Named moves (each a turn or a mirror), then the moves between two rows, first move first; the first pair answered
move N:
[ -1  19  26  10  10  -1 -21 -15] |-> [  4 -19  21  13  12  22  16  16]
[-12   5  -5  10 -11   2  -1   5] |-> [-10   4  -4  11 -12   2  -1   5]
[  3  -7 -13  -3  14  -3  -9  -1] |-> [  3  -7 -15   0  14   0  -7   1]
move R:
[-11  -1 -15   0  -7 -10 -16   0] |-> [  0  -9 -16   1  -1   0 -21   5]
[-17 -10 -21   5  -5  -4   3  18] |-> [-10 -16 -20   4   1   3   3  19]
[ 8 -2  3 -1  1 10  9  4] |-> [ 2  3  0 -6 -2  2 13  0]
[ -9   1   4  13 -15  -2  11   8] |-> [  1 -11   6  14  -6   8   8  13]
move S:
[-13  -5 -10  -3 -24  -6  19   8] |-> [ -4 -16   0   2 -10   6  25  16]
[  9   7   1 -10   4   0 -21 -20] |-> [-13  11  -8  14  -3  -2 -20  -8]
[-4  0 -1  3 11 -2  5 10] |-> [ 7  1 -1 -7 13 -3  3  1]

Between the rows of a pair lie 2 to 3 moves.
[ -4  -8 -17 -11  -2  -5  15   7] |-> [ -3  16   1   1   9 -10 -17 -10]
R, S, N
[  3  19  11   5 -19   2 -15 -15] |-> [ -3   0  11  25 -12  16  -1  12]
S, N
[  9   6   1 -23  12 -11   4 -13] |-> [-14  16   1  -9  -7 -15  12  -9]
N, R
[  8 -21  -1  10  11  17   5  20] |-> [  1  12   5  17  15  -1 -30  -3]
N, S
[-30   5 -11  18  31  -9  14  25] |-> [ 0  5  8  1 54 -4 11  9]
N, S
[ -8  -7   7   7 -18  11  14   6] |-> [ -3  15  13   5 -11  -2 -13 -15]
R, N
[-10  13   5  -3 -30  -1  10  -2] |-> [  0  22  18   5  -6   1 -18  -9]
S, R, N
[ 2 -6 -3 -7  8  1 33 13] |-> [-23  15 -12   5  -7 -16  14   6]
S, N, S
[-13  11   0  12  -8   4 -13  -2] |-> [ -2   3  12  13   5  12 -13   0]
S, N
[ 11 -15  -2 -13  30   1  10   1] |-> [-16  11 -12  -5  15 -19 -11 -12]
N, S
[ -1   1   6  13  19   7 -13   0] |-> [ 15   2   7 -10  12   3  -8 -15]
N, S
[ 15 -21  10  -2   1   8  -1 -10] |-> [ -5  -1   2   6 -10  -6 -16 -19]
N, S
[ 24  -4   7  -6   9  13 -26 -13] |-> [  3 -21  -5 -12 -12  14  28  11]
R, R, N
[-11  15   1   8  -1  -7 -23 -11] |-> [  8 -13 -11 -23  -4  -1  20  -2]
N, R, S
[ -5   3 -32 -18 -10 -29 -11 -28] |-> [-31  -4 -32  25   0 -16 -12   6]
S, N
[-13  16   6 -19  -6 -14  15  -2] |-> [-17   2   3 -14  -6  -6  28  13]
N, S
[ -2  12 -15   4  -2  -3 -16  -4] |-> [  3   3 -16 -13  -7  -5  13  -1]
N, S, R
[ 2 -3 15 -6  5  5 27  4] |-> [-13  22  15  10  -1 -10   7  -4]
N, S
[-16  -6 -23  13 -10  -4  -7   6] |-> [ 12  -4 -11  -8   7  -5 -22 -14]
R, S, N
[ 11   7  30 -10   7  10   5 -16] |-> [-2 -4 27  3 -3 22 18  1]
R, R, N
[-18   0 -16  14  11  -9  -1  23] |-> [ -4  18  -5  -3  19 -19 -18  -5]
S, N, S
[  1   5  15  22  15  10 -17   7] |-> [ 15   8   3 -21  -8  -3  -7 -22]
S, N, S
[ 14  -4   2  -7   4   8 -12  -7] |-> [ -3  11   1  -4  -8  -3 -10 -10]
R, R
[ -1 -25  -6  -1 -27  -3   5   2] |-> [-15  -4   3  22 -12  -8 -17   2]
N, S, N
[-13  -6  -3  15  16   0   7   3] |-> [-5 -3  3 -3  9 -6 24 -8]
S, R, N
[ -3  -6 -13  -1 -13 -11 -33 -12] |-> [ 11 -34 -14 -10 -10   5  -6   3]
N, S
[-18 -24 -35   0  10   1 -10  11] |-> [-10  -8 -20   9  28   0 -29   1]
N, S, N
[-14   2  21   9 -21   7  21   2] |-> [-10   3  29  18  -9   8  14   3]
N, S
[18  8 20 -7 15 -9 14 -3] |-> [  3  12  13  -9  -7 -13  28  -4]
R, N, S
[-17  -5  32  40  25   7  14  10] |-> [-30  28  25  17  -6 -24  12 -23]
S, R, S
[  2  19  14   0   5  -5 -19 -13] |-> [ -6 -10   4  17   5  15   6  22]
S, N
[-14  15  13   3  -8   0 -15 -17] |-> [-15  -3  14  20   3  17  -2   6]
S, N
[-30  14   4  30 -14  -5 -10  10] |-> [ 20 -19  23   4  14  22  16  10]
N, S
[13  7 17  2 36 -4 -3 -2] |-> [  1 -22   3  11  14  15  22  25]
S, R, N
[ -7  14 -15 -11  -4 -12 -20  -3] |-> [  2  11 -12 -21  -1 -11 -17  -8]
N, S, N
[ 20 -11   5  17  -2  16  -9   2] |-> [ 11   9   2  -2 -18  -3 -12 -20]
S, R, R
[ 25  10  20 -33 -20   3 -12 -40] |-> [ 14 -36  10  -1 -17  36  28  19]
S, N, S
[ 25   2  -2  -2   6 -10   1 -10] |-> [ -3  10  -5  21  -2 -12   2   2]
R, S
